One vector is turned by the same rotation once a tick. Each row is the vector after some number of ticks, and that number follows the row.
The counts run from 0 to 634.
[147 139 113 112 157 172 165 125 150 165] | 426
[103 108 151 123 156 121 128  88 123  74] | 214
[147  70 138  93 106 117 122  97 120 136] | 302
[108 131 141 199 136 140 127 132 162 154] | 90
[140  97 174 138 142 141 148  79 101 129] | 434
[ 83 116 139 141  86 142 162 128 100 116] | 256
[112 168  92 159 151 117 146 172 120 134] | 0
[154 109 144 169 159  92 110 114 103 143] | 341
[147 132 110 113 199 124 117 126 152 137] | 559
[130  97 105  79 112 141 130 133 171 149] | 106
[124 110 111  63 144 138 152 115 108 106] | 394
[156 105 107 112 145 132 119 132 168 177] | 492
[140  80 144  91 113 148 139  87 125 130] | 78
[ 93 110 153 121 156 128 128  88 143  80] | 597
[121 157 108 155 131 157 182 146 101 152] | 227
[ 88 152 109 150 123 159 156 155 164 136] | 65
[108 136 150 180 143 127 155 112  86 108] | 410
[116 161 107 170 151 124 158 161 108 137] | 383
[155 141 123 117 171 163 151 114 142 160] | 45
[126  88 130 106 159  90  95 109 137 101] | 530
[138 119  95  74 176 122 122 122 155 120] | 556
[124  86 161 170 111  96 116 115 108 125] | 120
[ 90 100 163 143 130 132 137  92 125  80] | 56
[107 104 135 154  73 130 161 139  95 137] | 97
[129  98  95  65 123 108 137 139 101 117] | 169
[128 137 123 139 202 130 121 114 162 118] | 20
[156 118 154 143 168 148 149  86 113 151] | 49
[ 74 129 121 127 127 108 145 128  92  78] | 573
[ 86 123 122 122 109 133 166 132  88  89] | 33
[122 136 156 191 162 133 144 109 102 124] | 408
[133 140 143 172 187 141 135 111 133 130] | 405
[123  94  95  76  99 111 134 146 118 127] | 327
[115  87 145 116 142 141 113  96 183 116] | 83
[160 108 141 170 165  95 109 117 110 156] | 340
[ 86 127 116 108 111 139 165 136  99  88] | 34
[ 88 134 123 143 175 106 110 130 155  83] | 376
[ 84 145  94 104 133 127 150 156 132  90] | 577
[120 143 107 176 133  99 144 162  90 142] | 542
[116 128 121 197 134 105 115 153 147 151] | 315
[151 118 117 114 152 163 141 123 174 178] | 268
[140 137 110 115 130 123 171 141  65 137] | 6
[103 104 122 141 153  93  88 128 165 107] | 151
[130 117  92  61 155 121 131 131 134 112] | 554
[124 113 118  73 172 139 131 112 144 103] | 397
[156  92 153 167 138 101 119 106 114 159] | 499
[136 111 104  70 166 108 116 128 147 116] | 173
[ 92 141  84  92 140 128 151 155 142 103] | 196
[ 73 143 119 145 125 150 145 147 169 113] | 63
[165  82 128  99 134 105 122 106  88 139] | 525
[136 138 143 164 195 141 135 105 141 130] | 404
[122 100 133  73 130 150 144  96 149 114] | 620
[ 87 108 132 118  80 144 165 131 109 109] | 258
[116 150  72 108 144 115 143 174 149 136] | 356
[131 127 147 172 160 107 135 113  85 111] | 567
[151 129 116 129 196 116 112 117 151 138] | 178
[ 89 130 128 135 112 127 160 133  76  92] | 32
[137 129 140 180 176 104 122 118 100 131] | 183
[168 103 127 142 153 122 119 118 154 181] | 495
[128  99 132  83 106 157 173 106 102 126] | 616
[129 123 149 155 176 152 128 104 180 144] | 627
[127  78 144  85 112 139 137  97 143 126] | 461
[119  90 136 126 142 108  90 112 176 119] | 308
[147  74 136 104 133  89 109 102 112 121] | 145
[ 76 133 114 120 123 114 146 140 107  79] | 574
[159  84 133 104 101 125 145 111 104 169] | 299
[121 163  95 158 141 121 159 162  97 147] | 2
[108 120 139 179 149 140 118 122 186 142] | 88
[155  98 145 171 145 120 118 109 138 174] | 115
[135 102  97  59 134 109 130 132 117 114] | 170
[ 76 136 127 147 129 142 137 139 176 109] | 444
[123  84 134 113 147  85  92 105 142 102] | 148
[121 160 104 167 144 129 165 158  99 141] | 384
[133 100 105  83 125 138 130 130 179 151] | 107
[106 117 143 167 151 133 111 118 184 133] | 87
[ 93 114 150 126 155 122 124  96 124  73] | 215
[135 123 122 110 124 153 188 119  82 152] | 231
[116 158  94 158 149 124 155 164 112 134] | 1
[102  89 123 100  70 131 155 137 121 125] | 101
[152 140  84 117 156 126 146 157 114 165] | 360
[119 148 120 149 116 160 184 143  95 152] | 610
[139 110 111  76 132 124 154 119  83 117] | 10
[ 84 123  99 122 114  97 124 160 129  90] | 351
[101 124 154 181 108 140 162 122  96 127] | 253
[158 132 124 125 157 166 162 112 132 171] | 428
[116 117 136 194 100 117 141 138 112 148] | 476
[ 77 149 121 151 159 136 138 139 153  91] | 220
[158 118 135 130 160 165 158 101 130 165] | 429
[162  98 143 164 145 110 114 110 119 167] | 498
[123 123 102 113 114 109 152 151  69 125] | 547
[110 124 144 198 127 128 139 136 148 155] | 91
[ 87 115 118 132 113  89 122 150 108  86] | 349
[ 69 124 132 135 124 136 139 120 161  86] | 60
[129  72 142 100 122 109 100  99 153 120] | 305
[144 108  95  83 155 111 110 136 167 145] | 332
[108 123 140 197 111 129 148 140 126 155] | 93
[129 150  99 148 140 126 163 159  84 142] | 3
[153  93 140 107 155 101 124  91  85 115] | 368
[119 112 140 103 168 150 123  96 168 113] | 241
[ 84 133  99 109 124 114 145 154 111  86] | 193
[170  93 108 111 130 109 140 128  93 169] | 522
[157 124  90 124 122 119 145 158 124 184] | 136
[165 135 120 123 176 145 154 115 102 157] | 205
[109 141 144 177 139 126 155 128  83 114] | 28
[113 104 121 120 167  94  87 116 158  99] | 532
[ 80  92 149 150 102 117 117 117 145  99] | 282
[161 114 108 121 180 111 108 129 159 159] | 335
[131 147  98 141 133 124 169 153  75 144] | 4
[104 144  94  90 134 162 163 140 159 130] | 422
[127  98 126  78 114 153 157 104 107 123] | 617
[120  75 152  95 131 139 122  88 160 114] | 81
[120 153 108 160 142 125 167 158  86 137] | 385
[124  82 151  86 122 145 132  85 137 120] | 79
[155 134 125 151 198 123 128 114 127 139] | 562
[134 141 103 105 152 169 164 132 153 160] | 425
[ 89 124 119 123 121 107 144 141  91  80] | 191
[159 110 141 142 151 151 139 100 151 177] | 271
[ 88 117 104 135 107  98 117 163 156 109] | 510
[121 112 113 153  82 103 142 151  88 148] | 321
[114  81 170 158 113 121 123  89 116 124] | 278
[ 88 124  90 133 118 109 118 169 159 123] | 511
[117 123 126 185 142 108 106 146 166 148] | 313
[131  88 160 175 120 100 112 106 112 138] | 119
[ 81 127 137 135 155 125 122 116 146  75] | 217
[144 117 126 125 113 162 178 125 101 178] | 72
[ 95 135 140 154 121 128 162 131  75 102] | 30
[ 80 112  97 127 100 107 124 163 156 115] | 128
[124 121 121  88 184 144 128 108 157 112] | 399
[119 145 110 182 161  99 122 157 130 132] | 539
[108  89 173 135 132 131 129  77 124  99] | 437
[131 139 146 178 184 140 138 107 120 130] | 406
[150 112  97  94 159 111 110 135 169 154] | 333
[ 84 110 106 132 104  92 110 160 148 101] | 509
[158 112  98 104 171 115 105 131 166 159] | 334
[ 87 110 132 130  81 141 165 126 106 109] | 257
[114  91 101  97  86 101 139 144  98 121] | 325
[102 140  99 172 156  99 109 156 153 127] | 155
[115 144 147 190 166 125 147 120  99 122] | 26
[ 78 136 108 115 128 118 147 146 114  77] | 575
[160  78 134 108 130  96 119 107  93 147] | 143
[144 147  76 113 150 117 146 167 130 154] | 358
[106 123 146 165 143 105 139 121  78  91] | 569
[167 139  91 119 159 123 147 146 106 169] | 361
[125 136 100 163 123 103 150 165  89 144] | 161
[126 144 107 144 120 167 177 150 131 166] | 69
[124  98 135  72 138 153 147  92 128 107] | 237
[137  77 136 105 138  89 100 103 120 113] | 146
[ 93 113 146 155  85 137 173 129  97 116] | 255
[144  94 137 102  98 154 164 112 110 154] | 457
[145  92 144 107 160 102 119  94  87 103] | 369
[107 111 134 170  84 129 159 140 100 146] | 96
[121 108 139 148 152 135 110 112 194 137] | 468
[113 122 119 172 142 105  99 137 176 140] | 312
[107  91 123 127  64 130 160 137 105 133] | 99
[114  97 162 115 156 125 131  84 118  88] | 595
[142 124 143 171 180 112 129 111  99 131] | 565
[111  94 109  76  94 134 141 140 153 136] | 104
[103 163 103 171 158 124 150 159 122 130] | 382
[137  86 168 166 128 128 127  86 115 142] | 276
[142 122 104  87 183 112 113 123 159 126] | 175
[ 92 160 117 170 149 155 157 146 149 129] | 605
[146 134 135 167 193 105 113 117 119 139] | 181
[113  99 129 139 150 108  89 119 184 122] | 309
[155 105 161 138 153 155 151  80 110 149] | 432
[137  83 157 165 124  94 109 107 107 134] | 501
[111 144 140 187 153 124 153 125  89 116] | 27
[104 130 152 169 131 130 154 115  84 101] | 411
[131  84 174 160 126 123 127  91 115 135] | 277
[105 118 160 193 113 136 150 118 111 136] | 634
[136 128 106 106 130 123 167 135  72 134] | 7
[137 133 126 117 196 141 125 104 156 126] | 401
[173 129 109 117 157 121 144 129  93 164] | 363
[ 79 116 152 140 128 134 138 111 141  80] | 58
[158 107 118 128 148 138 122 123 177 177] | 111
[130 128 112 114 124 132 178 139  65 125] | 389
[131  92  91  70 118 108 119 141 140 130] | 329
[ 97 131  92 136 119 107 129 174 158 127] | 512
[129 150 135 174 187 131 133 120 132 131] | 23
[164  87 125 101 133 102 130 113  88 149] | 524
[151 133  91 129 128 120 145 160 122 185] | 518
[118 101 140 162 127  83 120 123  88 107] | 345
[131 147  98  95 164 164 157 132 160 145] | 42
[107 163 105 161 145 153 166 155 120 140] | 225
[ 89 153  88 102 144 140 157 153 137 101] | 578
[134 102 135  87 119 154 166  99  94 122] | 234
[119 131 123 188 137 106 110 151 157 151] | 314
[124 133  81 135 129 117 141 175 148 157] | 515
[166 116 133 120 175 133 154  97  84 147] | 207
[167 110 110 120 128 109 143 142  92 173] | 521
[ 98 149 108 157 172 114 121 144 156 101] | 378
[110  80 169 152 106 116 126  96 120 114] | 279
[128 108 127 105 102 155 177 118  85 141] | 614
[144 139 112 104 172 169 157 122 150 156] | 44
[124 124 142 179 157 105 129 119  81 120] | 185
[122 137 142 170 167 151 132 110 162 134] | 246
[118 120 144 202 128 127 128 131 148 156] | 473
[115 147  99 182 143  99 133 172 124 143] | 158
[111 108 125 129 169  89  94 123 158 102] | 533
[105 129 112 159 159  94  98 153 161 117] | 154
[ 96 121 148 167  97 139 163 127  96 123] | 254
[164 118 151 136 159 160 157  94 119 158] | 430
[117  97  95  81 102 131 133 141 159 142] | 487
[153 143 108 118 165 157 169 134 112 164] | 585
[140  81 139  86  99 148 152 100 118 140] | 459
[142  87 141  96 108 153 154  91 108 145] | 76
[108 143  76 111 137 115 137 170 147 125] | 355
[121 105 140  78 151 151 129  92 154 110] | 239
[ 90 108 146 129 157 132 123  98 148  74] | 598
[100 150 110 150 122 160 164 153 154 152] | 66
[170  97 118 118 129 111 139 126  94 174] | 140
[120  97 138  72 150 152 141  91 142 108] | 238
[162 142 108 108 174 142 158 128 116 161] | 203
[143 107 144 170 152  83 115 117  97 136] | 342
[ 93 125 127 132 171 104 111 122 150  86] | 375
[105 153  87 102 153 148 158 157 145 125] | 580
[119 120 105  89 125 160 147 131 173 151] | 265
[122 125 105 130 111 107 157 155  66 127] | 546
